In the rows, zero is written as 128.
Each named move below is a turn or a mirror, shown by a few rows before and after it. Which moves, in which order, take the first row of each later pair to the second? The first pair is answered.
nusom (before |-> after):
[143 147 110  96 134 118 157 112 141 161 122 136 150 106 124  96 118 152
 152 190 131 134 122 142] |-> [125 122  99 117 142 135 127 116 110 143  76 107 106 142 169 105 151 146
 128  96 167 106 118 129]
[132 127 139 126 127 103 131 139 149 120 161 154 141 108 111 115 107 120
 129 147 115 139 133 121] |-> [127 108 132 137 133 114 110 140 129 107 132 131 104 129 147 125 133 119
 114  82 139 119 132 113]
[128 167 134 171  94 135 148  79 169 136 186 163 126 128  79  79 135 145
 150 131 132 119 189 129] |-> [118 149 131 184 102 149 132  84 145 122 152 140  89 154 113  88 163 141
 133  61 157  98 182 119]
Bese (before |-> after):
[138 115 124  77 146  90 116 117 125 114  64 112 155 156 186 166  81 122
 154  84 158 145  97 163] |-> [130 118 132 111 121 103 115 102 139 109  76 113 139 183 176 158 108 138
 164  45 172 138 128 160]
[154 171 111 141 127 111 133 143 143 136 153 123 128 101 106 110 101 127
 135 128 134 123 144 149] |-> [156 166 105 128 135 109 137 147 134 138 132 124 132  99 118 112  94 122
 132 137 130 127 127 154]
[118 150 138 121  95 127 162 120 172  90 149 182 151 143 103 117 156 140
 182 156 107 153  96 125] |-> [121 146 141 110 103 126 160 127 169  92 138 178 157 133 110 117 144 136
 180 173 102 157  81 127]
bor (before |-> after):
[ 84 121 124 125 142 143 122 112 150 172 106  78 130 150 169 141 145 143
 100  96 128 109 121 115] |-> [106 121 143 109 145 122 119 110 174 151 110  87 152 162 169 151 108 148
 121  96 132 113 132 128]
[148 120 146 169 130 112  94 148 107 100 141 153 112 134 121 124 108 133
 119 108 132 116 138 101] |-> [138 119 131 161 146 121  95 154  81 112 120 146 105 122 132 125 117 127
 101 123 129 111 108 101]
[140 122 153 153 120 145 106 128 139 105 129 120 101 164 150 150 136 139
 121  70 153  92 160 122] |-> [127 116 124 134 143 155 107 139 101 129  93 107  96 141 169 155 148 129
  98  88 145  95 115 125]

(two moves a pair)
[130 132 126 163 109 135 118 115 133 116 138 119 110 148 115 114 146 126
 125  87 142 129 148 119] |-> [117 133  99 141 125 139 133 124 110 150 120 119 124 107 115 115 149 116
 110 154 117 148 103 129] | nusom then bor
[154 126 113  80 149 138 154 115 116 137 105 160 130 165 128 160 117 164
 138 118 161 129 102 156] |-> [135 125  99 111 140 167 160 114  92 153 115 152 108 156 120 147 162 163
 121 113 164 118 102 141] | bor then bor
[148 104 115  79 130 116 146 135 124 126 107 157 144 129 158 139  99 118
 137 153 124 139  96 131] |-> [149 104 142 128  97 125 136 124 149  97 149 157 119 165 139 131 122 130
 154 100 141 125 153 117] | nusom then bor
[135 127 158 139 120 135 145 129 163 106 145 133 153  99  90 117 135  99
 146 124 133  87 117 143] |-> [128 112 145 134 137 140 131 139 140 103 112 115 140 108 119 128 143  96
 129  91 148  79  95 143] | Bese then nusom
[107 141  98 101 134  91 141 147  93 132 116 147 146 107 129 105 156 127
 136 187 120 169  78 130] |-> [128 146 123 102 109  73 129 118 144 100 121 159 166 160 132 110 144 155
 176 142 144 172 128 150] | Bese then bor
[108 149  95 126 127 146 158 106 114 183 131 136 157  88 102 112 163 135
 125 206  92 154 104 149] |-> [ 97 130 110 182 109 172 130 106  97 149 131 110  92 140 126 109 214 137
 110  81 136 114 142 118] | nusom then Bese
[149 112 120 156 118 120 106 131 127 120 112 132 104 151 136 134 144 128
 105  74 151 107 172 112] |-> [141 109 104 141 141 123 113 153  93 137 100 126  99 109 139 138 136 108
  80 116 134 108 132 102] | Bese then bor
[166 115 160 111 136  98 100 143 145  93 123 140 143 133 145 139  68 109
 143 115 143 131 134 128] |-> [140 119 158 164 119 134 112 158 114 105 173 136 101  98 112 114 117  98
 110 133 125 111 138  88] | bor then Bese
[154 153 121 112 107 112 137 132 156 151 107 132 177 127  71 127  85 131
 175 153  97 181 139 121] |-> [142 131 135 157 100 131 108 141 138 117  96 106 115 172  99 127 121 126
 153  40 135 142 162  90] | nusom then Bese
[150 130 125 135 131 119 147 113 186 108 156 165 115 111 132 127  81 166
 185 183  96 168 144 130] |-> [129 134 116 179 116 150 156 111 165 125 175 152  83 108 113 111 141 170
 163 175  93 158 152 114] | Bese then bor
[125 119 152 144 106 137 125 134 148 108 151 122 121 150 134 126 139 133
 134  71 136 111 152 152] |-> [101 125 119 141 122 162 144 142 107 156 145 119 118 104 118 112 168 120
 108 134 106 121 111 151] | nusom then bor
[ 97  99 131 167 112 151 128 122 100 125 153 148 101 133 124 119 164 132
 138 116 129 109 127  91] |-> [106 101 116 113 139 130 136 126  97 143 122 158 139 103 137 133 123 121
 140 179 109 132  85 116] | nusom then bor
[111 132 147 170 105 152 131 134 129 116 178 132  94 125  90 103 152 115
 117 118 141 100 156  88] |-> [150 131 167  99 126 100 116 138 168  87 151 151 148 139 117 127  66 116
 152 126 151 122 151 120] | bor then bor
[104 112 108 152 150 138 112 129  98 148 103 109  85  99 130 124 132 123
  89 149 134 116 113 133] |-> [121 121 142 182 115 130 110 112 143 121 157 126  82 125 105 113 133 141
 116 127 139 112 172 122] | bor then bor
[153 132 139  72 134  72 124 146 119 136 118 146 175 128 111 133  97 139
 137 161 123 160 114 150] |-> [140 120 116  76 140  90 112 129 104 140  70 125 162 156 146 142 132 148
 132 110 142 154 107 160] | Bese then nusom
[126 123 128 156 130 143 112 143 114 127 123 105 120 144 131 126 136 122
 134  86 148 119 122 119] |-> [135 117 127 143 133 134 111 145 120 120 119 108 127 151 133 132 122 120
 140  78 149 118 124 129] | bor then Bese
[133 133 102  93 131 129 133 109 139 154  83 139 171 132 143 127 132 147
 156 153 115 149 112 165] |-> [138 129 128 126 106 131 121  96 161 122 107 133 148 170 143 121 146 160
 166  89 135 137 162 153] | nusom then bor
[134 138 116  99 136 126 136 117 131 159 105 127 160 117 128 140 116 144
 140 173 113 146 111 163] |-> [113 138 106 142 121 156 142 114 114 174 126 120 129 113 113 124 167 146
 121 162 110 138 118 147] | bor then bor
[134 114 111 119 125 134 147 130 112 146 185 140 106 102 121 116 125  90
 112 207 116 128 123 119] |-> [133  93 109 118 143 134 112 136  93 117 126 111  76 144 174 134 132  83
 100 103 160 102 120 111] | bor then nusom
[110  76 164 159 159 102 135 201  51 155 150 151  67 116 131 164 112  66
 100  70 130 143 100  98] |-> [115  87 141 111 172  89 158 186  58 191 125 161 113  91 126 165  97  80
 114 150 103 180  68 135] | nusom then Bese
[133 162 115 153 114 120 117 119 150 114 190 112 124 162 102 101  88 125
 113 101 116 125 121 123] |-> [133 157  98 119 144 109 117 134 129 127 154 108 146 138 119 112  59 115
 102 133 111 135  77 136] | Bese then Bese
[143 127 136 125 134 127 127 129 140 144 129 146 159 118 108 118 108 136
 136 165 114 146 122 136] |-> [126 113 135 162 126 153 116 128 119 136 118 123 111 142 123 114 153 136
 119  97 132 120 128 118] | bor then nusom
[127 154 135 139 148 118 152 109 144 140 167 144 126 145 102 131 134 149
 109 158 109 136 138 136] |-> [127 137 124 115 179 112 129 118 121 134 100 124 115 161 147 153 128 141
  93 111 132 129 109 148] | nusom then bor
[135 143 110  94 147 125 139 146 117 152 127 120 131  86 132 149 131 106
 113 170 102 155  60 156] |-> [146 128 150 132 123 126 107 131 151  96 136 110  95 159 152 156 138 115
 125  44 149 125 123 135] | bor then nusom
[154 147 108 155 161 108 144 135 177 127 151 151 120  98 134 139 104 142
 134 136 142 163 150 118] |-> [145 133  96 154 172 118 131 138 150 125 109 135 101 111 165 147 116 136
 117  98 159 158 133 114] | Bese then nusom
